50  116  59  59  116  60  109  59  126  56  51  120  109  zik
44  129  53  49  141  65  58  113  143  41  51  137  133  zaba
71  165  128  121  148  142  33  170  95  77  116  74  159  rozoz
24  119  21  18  135  27  58  86  160  22  17  157  119  Sofo
again Sofo:  | 119
which: 71  165  128  121  148  142  33  170  95  77  116  74  159 | rozoz

100  96  118  102  94  92  110  93  84  98  91  102  104  118  82  85  90  106  98  118 -> Gesiv
105  87  111  124  107  66  114  73  82  87  66  109  100  125  62  77  118  117  108  125 -> kazu
102  83  113  109  81  83  97  83  98  91  94  96  101  83  143  127  34  83  83  77 -> rozoz
102  99  113  109  113  83  113  83  98  113  94  96  101  106  97  97  69  107  101  101 -> Pul
94  113  103  83  93  103  62  98  98  93  103  72  105  92  120  109  100  114  72  93 -> pasu
94  96  97  104  126  108  145  100  93  112  84  84  101  103  87  92  126  76  117  107 -> Sofo
97  112  105  78  139  118  96  106  104  109  122  102  103  77  124  109  130  87  93  89 -> zik
72  112  68  89  106  112  85  114  98  101  124  108  109  96  115  119  90  96  69  91 -> pirud
75  119  103  72  90  124  73  114  90  107  140  121  112  85  130  114  93  97  58  93 -> ligen
which: 97  112  105  78  139  118  96  106  104  109  122  102  103  77  124  109  130  87  93  89 | zik
again zik:  | 109
which: 102  99  113  109  113  83  113  83  98  113  94  96  101  106  97  97  69  107  101  101 | Pul
again rozoz:  | 83
which: 102  83  113  109  81  83  97  83  98  91  94  96  101  83  143  127  34  83  83  77 | rozoz
which: 100  96  118  102  94  92  110  93  84  98  91  102  104  118  82  85  90  106  98  118 | Gesiv

85  100  93  99  109  142  33  137  100  83  105  61  101  112  102  87  100  122  110  134  107  108  96  120  115  93  102  102  115  118  107  71  118  100  88  110  114  99  88  118  102  91  141  81  61  114  90 -> mivo
108  95  75  121  92  100  149  93  117  100  95  128  138  86  114  130  88  106  136  92  111  93  149  53  96  81  69  111  87  52  92  95  95  111  58  93  109  123  115  108  80  106  83  95  99  102  87 -> Sofo
91  115  86  144  83  136  123  100  111  113  104  104  79  90  53  106  111  121  121  90  118  129  155  79  113  88  116  89  125  79  96  71  77  101  78  111  105  121  101  81  97  88  114  73  63  92  66 -> zaba
103  137  82  92  118  159  53  100  141  79  145  88  132  92  138  118  112  101  99  110  133  132  120  90  124  112  117  65  84  83  134  98  106  87  29  85  61  89  117  129  70  153  129  64  43  129  66 -> pirud
88  116  102  75  108  175  24  117  108  93  124  73  105  108  111  81  117  112  102  111  114  126  119  121  149  83  118  81  105  85  109  90  127  99  49  99  101  86  90  129  85  111  149  93  39  49  64 -> Gesiv
which: 85  100  93  99  109  142  33  137  100  83  105  61  101  112  102  87  100  122  110  134  107  108  96  120  115  93  102  102  115  118  107  71  118  100  88  110  114  99  88  118  102  91  141  81  61  114  90 | mivo
which: 103  137  82  92  118  159  53  100  141  79  145  88  132  92  138  118  112  101  99  110  133  132  120  90  124  112  117  65  84  83  134  98  106  87  29  85  61  89  117  129  70  153  129  64  43  129  66 | pirud
which: 91  115  86  144  83  136  123  100  111  113  104  104  79  90  53  106  111  121  121  90  118  129  155  79  113  88  116  89  125  79  96  71  77  101  78  111  105  121  101  81  97  88  114  73  63  92  66 | zaba

24  61  170  109  102  95  116  96  80  82  86  130 : kazu
21  75  171  115  117  91  118  95  77  84  81  139 : pasu
24  61  170  116  102  95  116  102  102  81  87  128 : pirud
which: 24  61  170  116  102  95  116  102  102  81  87  128 | pirud
which: 24  61  170  109  102  95  116  96  80  82  86  130 | kazu

103  104  100  103  102  103  97  95  103  103  94  103  128 -> Pul
102  102  101  100  100  100  95  97  98  94  94  99  102 -> kazu
97  106  97  97  101  98  94  98  98  96  94  94  104 -> pirud
93  100  102  103  93  100  104  93  97  100  94  102  39 -> Gesiv
99  98  99  99  101  97  101  104  97  97  94  93  89 -> mivo
again Pul:  | 103
which: 93  100  102  103  93  100  104  93  97  100  94  102  39 | Gesiv
which: 99  98  99  99  101  97  101  104  97  97  94  93  89 | mivo
which: 103  104  100  103  102  103  97  95  103  103  94  103  128 | Pul
which: 97  106  97  97  101  98  94  98  98  96  94  94  104 | pirud

83  86  93  53  74  125  129  145  105  78  102  78  114  87  78  147  184  85  86  106  106  113 = pasu
111  87  135  98  107  86  90  147  103  96  121  111  84  85  111  96  105  112  92  101  104  67 = zaba
126  97  119  93  118  95  97  147  109  93  137  105  73  58  111  111  110  119  95  126  108  95 = bazir
which: 126  97  119  93  118  95  97  147  109  93  137  105  73  58  111  111  110  119  95  126  108  95 | bazir
which: 111  87  135  98  107  86  90  147  103  96  121  111  84  85  111  96  105  112  92  101  104  67 | zaba

104  115  117  117  79  98  97  93  88  99  103  92  88  84  81  90  75  94 : pasu
114  145  98  86  91  103  78  119  89  86  51  65  127  85  98  42  98  93 : pirud
98  88  121  74  90  101  81  87  76  95  111  122  94  79  96  89  78  170 : Pul
114  89  91  102  96  90  113  90  100  95  117  95  108  116  98  97  100  114 : zaba
95  97  92  76  122  98  93  126  106  82  102  101  126  122  123  108  142  101 : ligen
109  75  87  100  88  114  108  72  112  134  122  115  77  106  98  96  70  114 : rozoz
90  112  104  101  112  110  104  108  102  117  83  101  108  99  92  93  94  115 : bazir
112  65  102  109  79  99  90  90  52  91  110  101  80  86  141  141  96  56 : kazu
116  73  72  87  116  110  107  92  116  117  99  116  99  114  118  106  104  110 : Gesiv
96  102  104  104  83  108  104  104  76  96  114  125  90  78  96  92  87  140 : mivo
again rozoz:  | 114
which: 98  88  121  74  90  101  81  87  76  95  111  122  94  79  96  89  78  170 | Pul

99  103  100  103  100  102  102  102  103  99  97  99  103  98  103  104  110  132  165  152  129  106  97  102  100  97  99  101  101  91  98  102  97  102  101  102  101 = bazir
99  103  100  103  100  102  102  102  103  99  96  99  103  98  102  104  110  132  165  152  129  106  97  102  100  97  96  101  101  91  98  102  103  102  96  102  101 = mivo
100  103  100  103  100  102  100  100  103  99  97  99  103  98  103  104  110  132  165  152  129  100  98  99  102  104  103  101  99  105  101  106  98  101  101  100  104 = Pul
which: 99  103  100  103  100  102  102  102  103  99  96  99  103  98  102  104  110  132  165  152  129  106  97  102  100  97  96  101  101  91  98  102  103  102  96  102  101 | mivo
which: 99  103  100  103  100  102  102  102  103  99  97  99  103  98  103  104  110  132  165  152  129  106  97  102  100  97  99  101  101  91  98  102  97  102  101  102  101 | bazir
which: 100  103  100  103  100  102  100  100  103  99  97  99  103  98  103  104  110  132  165  152  129  100  98  99  102  104  103  101  99  105  101  106  98  101  101  100  104 | Pul

85  118  127  125  zaba
100  100  100  83  rozoz
120  100  37  77  bazir
88  91  88  88  ligen
113  113  103  113  Gesiv
again Gesiv:  | 113
again rozoz:  | 100
which: 85  118  127  125 | zaba
again ligen:  | 88

58  70  98  70  107  129  79  70  103  44  129  123  39  69  102 : ligen
39  69  115  131  43  122  130  102  105  43  112  113  43  80  80 : mivo
147  96  138  141  52  104  47  52  99  47  138  71  82  47  55 : rozoz
62  135  41  112  110  149  49  67  72  62  45  62  62  108  139 : zik
146  80  76  72  98  145  121  143  150  98  146  132  73  51  92 : Sofo
68  51  57  151  63  53  132  111  81  121  157  81  162  73  77 : pasu
160  87  39  126  159  62  134  90  156  72  108  115  136  73  96 : Gesiv
39  69  115  131  120  122  130  102  120  43  112  92  161  107  145 : kazu
150  106  78  76  95  125  65  65  84  105  148  59  141  120  78 : pirud
again zik:  | 62
again kazu:  | 120
again pasu:  | 81
which: 39  69  115  131  43  122  130  102  105  43  112  113  43  80  80 | mivo
which: 150  106  78  76  95  125  65  65  84  105  148  59  141  120  78 | pirud
which: 58  70  98  70  107  129  79  70  103  44  129  123  39  69  102 | ligen
which: 146  80  76  72  98  145  121  143  150  98  146  132  73  51  92 | Sofo

123  92  92  90  110  75  92  109  120  105  97  97  109  99  93  137  97  116  88  93  107  103  103  88 -> pirud
106  106  85  96  97  104  83  113  104  109  96  105  106  106  78  60  93  95  94  95  118  99  95  71 -> bazir
111  89  111  94  101  95  119  103  118  99  90  95  103  102  123  130  95  100  85  104  96  88  113  76 -> Sofo
113  101  107  100  109  103  107  86  77  100  101  96  105  118  89  21  93  95  94  95  118  99  95  71 -> rozoz
106  106  85  96  97  104  83  113  104  109  96  105  117  99  86  74  99  95  99  119  103  109  101  124 -> kazu
86  105  81  101  105  110  82  110  97  90  110  102  103  108  89  31  103  106  121  93  85  128  87  101 -> ligen
97  97  108  93  109  119  105  104  124  86  95  98  91  82  85  74  92  96  116  93  95  89  94  88 -> zaba
118  106  85  96  97  104  83  113  104  109  96  105  106  106  78  118  96  118  118  107  102  80  108  111 -> Pul
which: 86  105  81  101  105  110  82  110  97  90  110  102  103  108  89  31  103  106  121  93  85  128  87  101 | ligen

